One vector is turned by the same rotation once a step. Each row is the vector after some number of steps, and that number follows the row.
The counts run from 0 to 946.
[117 123 131 106 147 131 133 159 131 120  75 118 165 118  92  80 116 146
 115 116 154  96 141 129  96 200 102 136 126 125  78 156 142 121 106 129
 139 147 169 131 171 115 173 145 147 120 152 117 131 125 107 139  79 100
 162 106 125 104 123  92 166 135 142 147 117  93 169 132 133 131 130 172
 136 117 158  98 126 160 159 176  98 149  96 119 112 128 125 118]
446
[173 127 101 109 133 132 131 159 139 117  81 131 154  79 151 146 134 161
  85 164 104 157 140 179  80  98 124 149 129 166 123 123 117 100 121 104
 133 119  96 158 116 123 122 159 139 120 128 116 125 155 169 151 133  99
 153 111 135 154 121 122  81 157  99 114 160 137 133 108 122 151 161 151
 112 162 147 113  89 126 112 169 114 105 115  92 170 117 122  97]
726
[111 115 109 129 175 101 133 121 115 126  80 100 141 129 132  84 148 122
 158 113 132 138  75 119 197 164  97 150 134  93 126 108 139 153 112 131
 107 110 161 141 166 149 163 142 119 149 157 146 122  99 104 126  91 117
 111 117 158 104 171 154 169 128 145 141  95 148 135 172 155  78  96 107
 134 134 121 156 158 136 123 152 110 135 137 129  90  79 120  92]
601
[112 135  87  98 147 128 143 120 116 154 108 135 114 136 193 113 101 131
 157 158  96 153  91 109 151 134 126 135 105 124 140  82 140 121 143 105
 117 145 138 166 133 101 132 129 102 163 116 138 134 129 135 134 113 147
  76 173 159 165 130 152 142 151  78 165 142 148 104 179 141 174 136  97
 127 114 104 142 129 163 111 134 154 122  81 103 164 114  91 131]
773
[137 120 139 157 142 147 160  84 130 157 133 111 168 145 133 122 120 135
 155 115 130 149 113  83 159 141 154 120 123  94 128 144 133  99 161 108
 173 132 150 155  89 118 127 129 171 111 124 144 105 111 104  94 118 118
 130 125 104 150 149 118 152 122 161 118 101 121 147 115 109 145 168 151
 155  68 150 147 150 157 161 135 180 119  75  74 105 106 162 169]
524
[106 139 112  90  81 171 130 131 155  78 157 110 181  92 118 142 145  90
 123 123 126 145 129 107  80  74 128 171 117 159 140 142 134  89 157 104
 117 115 147 113 126 130  91 146  79 105 149 159 172 135 102 145 130  96
 129 133 140 146 153 149 120 173  92  80 125 138  96 106 140 120 145 122
  98 119 142 119 106 128 123 126  99  87 155 111 130 132 154 106]
127
[133 116  77 138 122 148 125 138 103 103  79 132 135 113 110 135 117 127
 114 155  96 155  75 110 154 135 123 164  98 195 162 139 111 118 110  94
 127 142  92 151 106 129  85 165 138  87 166 174 128 149 152 132 116 117
 106 105 152 151 107 107 132 115 130 135  92 171 128 131 137 127 164 126
 101 140 103 143 138 157 160 133 153 113 157  87 103 119 121  77]
25
[117 161 141 149 160 174 162 120  99 134 172  97 170 145 150 121 115 135
 160 141 147 128 164 119 132 157 131 139  95 106 122 191 145  98 150 143
 123 101 149 121 153 136 177  97 107 145 107 102 131 170 145 148 153 119
 159 135 143 128 169 115 159 129 107  89 155 120 149  97 112 126 126 156
 128  94 147 160 121 143 160 151 143 126  81  97 123 116 137 163]
80
[128 104  99 126 141 142 128 163 118 113  95 149 143 126 125 112 112 137
 133 127 121 164 119  99 181 137 124 121 122 152 127 117 106 149 130 106
  99 141 117 146 113  86  57 137 127 123 129 228  78 128 112 132 136 112
 108 135 148 158  68 136 149 164  80 156 118 159 137 135 135 123 170 100
 106 131 105  94 124 137 100 173 129 125 111 117 135 114 150 119]
816
[126 126 138 147 131 119 149 156 106  98  99 145 186 131 126 141 144 143
 150  86 110 138 135 133 149 159 117 113  83  89 133 142  80 120 145 149
 111 136 105 135 158 135 136 140 132  76 130 169 151  98 122 111 189 121
 141 164 134 150 129 130 156 139 143 128 100 132 164  65 110 120 157 153
 119  99 122 114 127 143 114 139 139 154  84  96 160  97 139 127]
378
[123 137 159 104 100 124  84 120 150 102 128 140 107 114 112 168 145 140
 114 109 123 122 110 134 107 102 122 111 101 144 141 102  81 113 113 146
  89 155  97 105 141 130 148 163 129  89 163 112 184  83 136 113 121 139
 112 118 131 148  95 142 105  69 205  93 109  95 153 102 114 135 125 112
 133 145  98 123 138 108 125  48 117 130 171 120 117 116 103 116]
204
[150 111 162  97 125 131 155 159 113  41 121 104 134 112 117 142 166 157
 133  93 123 150 129 100 144 123  90 178 115 108 140 126 109 179 150 104
 116 153 124 138 118 135 129 134  95 118 130 164 119 103 156 148 131 108
 146 111 137 160 157 134 119 130 147 155 111 131  86 163 150 131 170 123
 121 181 104 147 144 159 116 160 137  99 106 136 135 100 170  99]
388
[105 122 142 152  98 153 147 106 149 133 190 130  77 169 126 147 124 124
 140 145 120 159 149 146 159  98 173 122 180  81 159 118 117 141 173 124
 128 110 145 111 132 144  97 138 104 151 100 150 110 160 128 139 118 144
 145 124  99  98 138 186 135 129 157 103 153 113 114 113 138  91 110 107
 143 133 125 150  78  84 145  90 115 110 152 136 121 145 168 172]
759
[122 114 150 131 120 123  96  73 121 131 133 126 160 147 129  99 138  99
  87 158 136 156  84 185 136 106 135 139 125 118 102  84  99 161 159 127
 142 116 119 109 121 130 147 133 113 146 132 122 140 114  94  93 135 101
 148 126 115 135 126 143 118 146 126  93 129  96 152  70 134 126 125 149
 190  79 169 122 131  62 120 123 137 150  90  89 153 145 158 167]
676
[ 64 145 134 126 111 108  73 134 125 120 117 111 140 130 142 125  93 136
 120 134 128 149  92 134 110 153 110 154 125 106 121  93 142 131  89 134
  91 101 111 125 169 138 124 134  83 134 106 104 154 120 115 106 100 147
 102 143 141 111 154 157 124 147 134 130 115  87 141 147 168  84  63 129
 157 131 141 121 124  88  90 136  69 190 137 171 113 122  97 135]
60
[122 165 152 142 130 155 138 145 168 150 163 147  98 147 103 151 145 145
 156 107 105 114 172 119  86 125 139  78 166  89 140 148 124  85 125 150
 126 124 166 114 146  97 146 145 158 142 114  99 132 152 162 156 101 147
 156 130  99 114 127 131 150  71 175 117 163 103 150 124 137 154 135 152
 119 136 120 132  76 151 162 101 130 105 147 144 101 143 106 153]
355
[114 126  74 155 165 161 145  98  95 141 117  98 116 136 130  96  78 125
 170 194 127 149  88  92 183 168 125 146 126 137 139 110 141 119 129  98
 118 118 149 177 153  97 125 137 104 155 138 138 108 159 135 147 120 138
 134 141 158 124 168 144 178 140  80 139 149 163 147 135 151 119 133 124
 133  96 142 146 115 129 172 178 138 131 123 118 119 108 127 109]
859
[124 120 136 139  84 129 150  98 135 113 163 115 117 117 118 176 138 104
 151 140 147 117 151 129 141  99 153 131 111 154 188 133  89 115 157 118
  97 166  97 103 112 135 141 139  95  98 171 172 180  95 115 103 167 152
 119 147 133 134 120 172 141 116 142 111 117 178 122  76 115  91 135  79
 100 120 110 151 147 124 160  55 145 107 173 118 119 116 137  99]
564
[ 98 176 118 135 127 145  89 173 115 149 142 105  93 124 148 112  84 151
 166 161 131 150 118 104 151 129 112 144 156 133 140 128 152 104  88 156
  89  90 124 123 153 114 105 110 106 151  82 124  98 156 150 162  91 127
 109 146 148 123 158 137 116 136 102 135 149 128 101 171 146 110  95 114
 129 168 121 139  85 104  89 135  88 144 142 180 123 106 100 131]
63
[125  90 155  89  80 156 101 170 119 120 112 126 169 102  95 115 144 118
 119 118 143 120 112 134  99  84 110 163 126 170 108 134 147 134 144 131
 140 136 137 110 113  91  99 128  98 111 138 151 133 106  80 141 133  82
 145 111 124 159  87 110 124 155  75 133 120 131 117 129 143 142 162 113
 121 132 172  71 150 149 112 151 101 145  85 111 165 156 143 116]
41
[136 126  77 151 146 163 145 128 160 155 136 132 154  98 133 137 136 112
 146 156 165 119 163 144 111 104 153 135 129 191 127 154 164  99  94 103
 151 140 157 117 105 117 120 138 124 154 145 121 122 166  99 138 126 148
 110 101 145 110 112 146 130 137  98 129 169 171 143 136 141 125 129 100
  82 103 178 118 144 147 181  96 139 101 156 124  74 129 132 116]
709
[142 122 131 119 106 174 141 127 140  70 186 114 105 130 134 173 101 127
 130 159 129 163 174 106 118  80 138 150 128 134 151 112 128 141 168  85
 128 160 138 135  93 108  77 139  91 149 116 143  93 156 146 144 143 161
 135 127 123 135 135 172 118 151  96 143 161 111  78 153 156 129 144 100
 113 161 137 162  94 135 133 141 137  80 124 131 125 147 168 141]
132
[107 160  85 107 144 160 139 152 159 117 103 148 151 143 118 128 114 125
 127 121 101 122 149 111  83 165 114 123 131 111 122 154 126  89 124 105
 103 128 166 143 176 125 140 170 117 117 143 123 154 173 142 141  98 150
 110 153 139  93 142 115 176 128 126 145 140 110 153 125 151 144 116 159
 108 124 107 124  65 162 142 187 113 120 144 119 123 125  96  91]
361
[108 163  99 108 157 173 114 129 142 153 140 100 174 122 156 125 100 127
 168 125 153 120 133  78 102 152 110 122  96 135 103 169 156  42  96 126
 127 122 179 126 143 116 133 132 118 141 136  98 147 143  95 135  99 147
  83 121 163 114 149 102 166 148 122 111 131 110 149 175 141 137 125 135
 114  92 148 132 132 177 148 140 117 125 130 127  62 101 109 129]
704
[ 97 143 122 151 115 135 101 153 140 170 122 115 116 119 148 129  96 124
 145 164 130 128 130 162 147 132 140 153 162 162 155 122 145 143  89 145
  96 101  97  90 158 151 137  95  81 151 119 115 131 154 143 172 107 126
  95 140 161 114 143 162 122 146 100 135 134 158  86 164 133  92  67 109
 112 161 125 149 127  85 112  95 104 142 160 179 123  93  93 110]
65
[124 146 163 129 134 144 123 108 114 143 127 137 105 165 111 129 124 153
 138 122 125 111 111 104 109 172 127  99  98 128 119 150 117 119 150 136
 142 146 135 139 122 106 168 133 163 128 128  93 118 121 149 129  91 130
 139 123 114 150 117  87 151  64 157 151 153  97 173 166 122 209 158 172
 152 112 116 135 149 176 156 128 171 136  75 101 126 143 119 172]
439
[120 129 127 111 120 149 145 148  99  70 140 119 174 140 149 145  96 136
 118 117 139 158 143  96 147 152 127 156  82 154 146 143 122 140 131  94
 112 141  97 121 120 162  70 112  75 117 109 189 105 132 134 153 118 119
  81 136 143 163 136 145 125 181 112 150  87 116  84 157 125  97 138 114
 103 141  98 159 143 139  95 156 140 124 122 133 102  91 155 121]
473
[101 139 119  94 119 117 114 119 133 109  93 125 175  89 113 110 120 126
 116 154 115 155 105 130 129 135 122 171 131 126  97  63 165 143 110 142
 138  98 127 162 160 140 154 112 127 152 128 151 128 111 139 171  76  99
 106 123 115 167 170 184 102 159 128 153 121 115  94 152 124 105  98 131
 146 130 167 121 140  90  99 135 108 140 120 141 149 104 120 108]
685
[ 92 137 130 120 122 131 101  93 113 104 137 104  65 121  96 145  62 133
 152 187 133 149 105  78 108 152 119 150 152 117 146  61 144 132 111  74
 131 125 133 181 119  76 149 147 140 164 150 125 103 118 130 113 109 171
 123 127 101 128 175 167 130 122 142 158 125 128 132 149 174 118 111 114
 134 123 148 134 101 122 165 145 120 163 129 163 102 135 117 125]
498
[126 121 162 171 126 107 149  92 132 154 112  88  89 131 115 134 136 144
 161 146 141 126 119 157 150 137 148 135 159 107 178 133 125 116 132 143
 146 103 130 130 142 157 198 136 149 118 151  90 147 106 140 113 127 118
 158 110 126  94 172 144 136  91 193  97 123 148 142  91 111  77 113 112
 144 135 131 159 118 107 184  84 132 114 147 112 118 101 126 115]
160
[115 142 159  83  87 132  81 128 152  99 126 126 106 116 132 152 119 152
 115 101 122 120 104 104 108 112 117 124  97 142 135 122  95  79 104 161
  95 141 105 131 132 127 112 170 144  85 152 113 174  80 131 106 115 119
 118 121 142 143 102 122  98  67 198  97 101  94 156 100 136 133 136 126
 130 140 100 118 126 127 135  73 108 151 157 125  92 132  92 119]
205
[126 134  95 181 190 170 156 113 115 132 160 156 138 139 106 144 131 125
 154 136 117 134 163 114 130 125 170  89 128 132 140 129  94 135 114  99
 133 155 138 135  99  98 123 134 140 146 127 172 121 150 120  98 174 192
 112 151 133 144 122 155 150 123 129 139 165 131 166 105 146 145 148 128
  97  90 155 142 141 155 190 110 173 123 128 139  69 136 153 135]
714
[100 110 111 129 116 145 100 175 123  93 121 115 135 125 142 169 101 147
 134 133 149 117 129 106 109 150 124 163 100 156 146 156 153 102 105  91
  94 157 139 106 118 127  75 154  76 118 157 138 138 137 102 106 134 178
  98 150 168  97 121 104 150 142 109 157 109 151 119 188 166 114 116 118
 111 155 134 153 138 179 151 128  97 154 141 129  79 131 119 119]
215
[128 105 135 113  83 138 151 100 149  98 148 144 120 148 146 188 121 121
  94 166 148 147 132 170  89  83 167 148 115 160 146  79 116 155 164  77
 145 172 107 130 100 142 102 146  99 135 147 122 135 128 122  92 133 171
 112 119 107 136 104 195  89 157 127 153 140 129 103 122 149 125 125 119
 137 124 179 143 127 104 135  84 126 119 131 114 136 160 150 155]
135
[ 85 152 119 109  83 181 138 142 145 117 140 159 193 148 130 112 174  91
 101 105  96 119 117 139 108 129 150 135 125 143 127 164 145  94 138 147
 110 111 142 100 183 170 121 133 102  99 137 151 168 154 132 155  63  77
 116 131 121 125 125 122 156 131 142  88 130 104 135 128 121 124 115 178
 127  99 121 124 128 139 131 103 104  92 135  99 128 130 121 131]
616
[112 132 114 142 134 140 130  78 112 135 159 103  52 176 138 108  82 106
 170 161 131 148 120  97 193 138 138 126 130 100 156 104 114 154 156 126
  95 124 131 118 155  97 138 125 109 171 122 153 110 145 125 164 120 160
 131 146 132 118 140 160 166 119 120 113 138 130 123 115 145 101 108  88
 152 122  70 161  90 102 144 134 135 118 141 130 117 117 125 144]
414
[156 131 159 127 122 134 129 101 130 131 127 138 123 129 154 173  95 159
  96 146 148 128 176 183 101 141 170 120  85 174 138 124  67 142 109 114
 122 168  55 126 117 152 163 120 138 128 137 106 122 135 178 128 124 125
 134 119 124 161  99 139  74 121 173 143 137 104 147  92  95 140 150 139
 121 141 105 147 128  98 120  88 171 142 118 107 142 100 121 134]
288
[147 116 117 136 133 156 132 147 139 138 156 107  95 107 148 163 113 117
 197 123 140 130 165  81 161 103 141 119 118 159 193 147 117  87 122 127
 101 145 135 111  98  89  96 129 117 141 129 175 124 107 116 146 172 149
 114 152 159 146 102 139 128 130 106 117 139 183 113 125 118 117 158  49
  90 165  89 134 122 142 136  86 155 104 159 146 101 105 125 109]
561
[126 163 147 178 134 129 138 140 113 140 113 158 160 127 127 116 152 148
 119 132  95 147 138 169 141 143 145 130 139 124 132 158 125 131 129 192
 132  85  93 110 159 166 164  95 155 106 102 116 119 144 190 163 128  79
 165 129 111 158 154 136 114 130 135 106 137 122 134  97  85 143 134 183
 124 128 160 138 156 107 120 100 141 127  93  97 159 101 140 140]
871
[132 122 121 135 132 128 135 113 113 167 134 137  92 173 149 119 115 116
 149 140 105 180 114 111 156 126 155 100 161  95 156  84 102 134 158 109
 138 121 114 153  97 106  86  99 114 150 100 181  92 126 122 132 103 121
  90 166 109 152 131 159 140 152  95 142 112 128  94 150 111 157 137 101
 153 128  94 150 108 117  98 132 174 126  86 126 151 106 130 162]
328
[ 95 117 138 169 118 150 138 110  87 114 144 135 102 190 101 133  97 110
 151 134 135 106 149 123 131 174 143 113 116 111 167 145 107 149 169 107
  96 161 108 115 136 104 124 119  94 109 144 168 155 133  95  93 172 180
 148 175 112 113 116 138 189 137 107 138 121 147 145  89 145 131 129 145
 134  94 118 141 131 121 158 133 158 158  91 114 141 166 142 155]
224
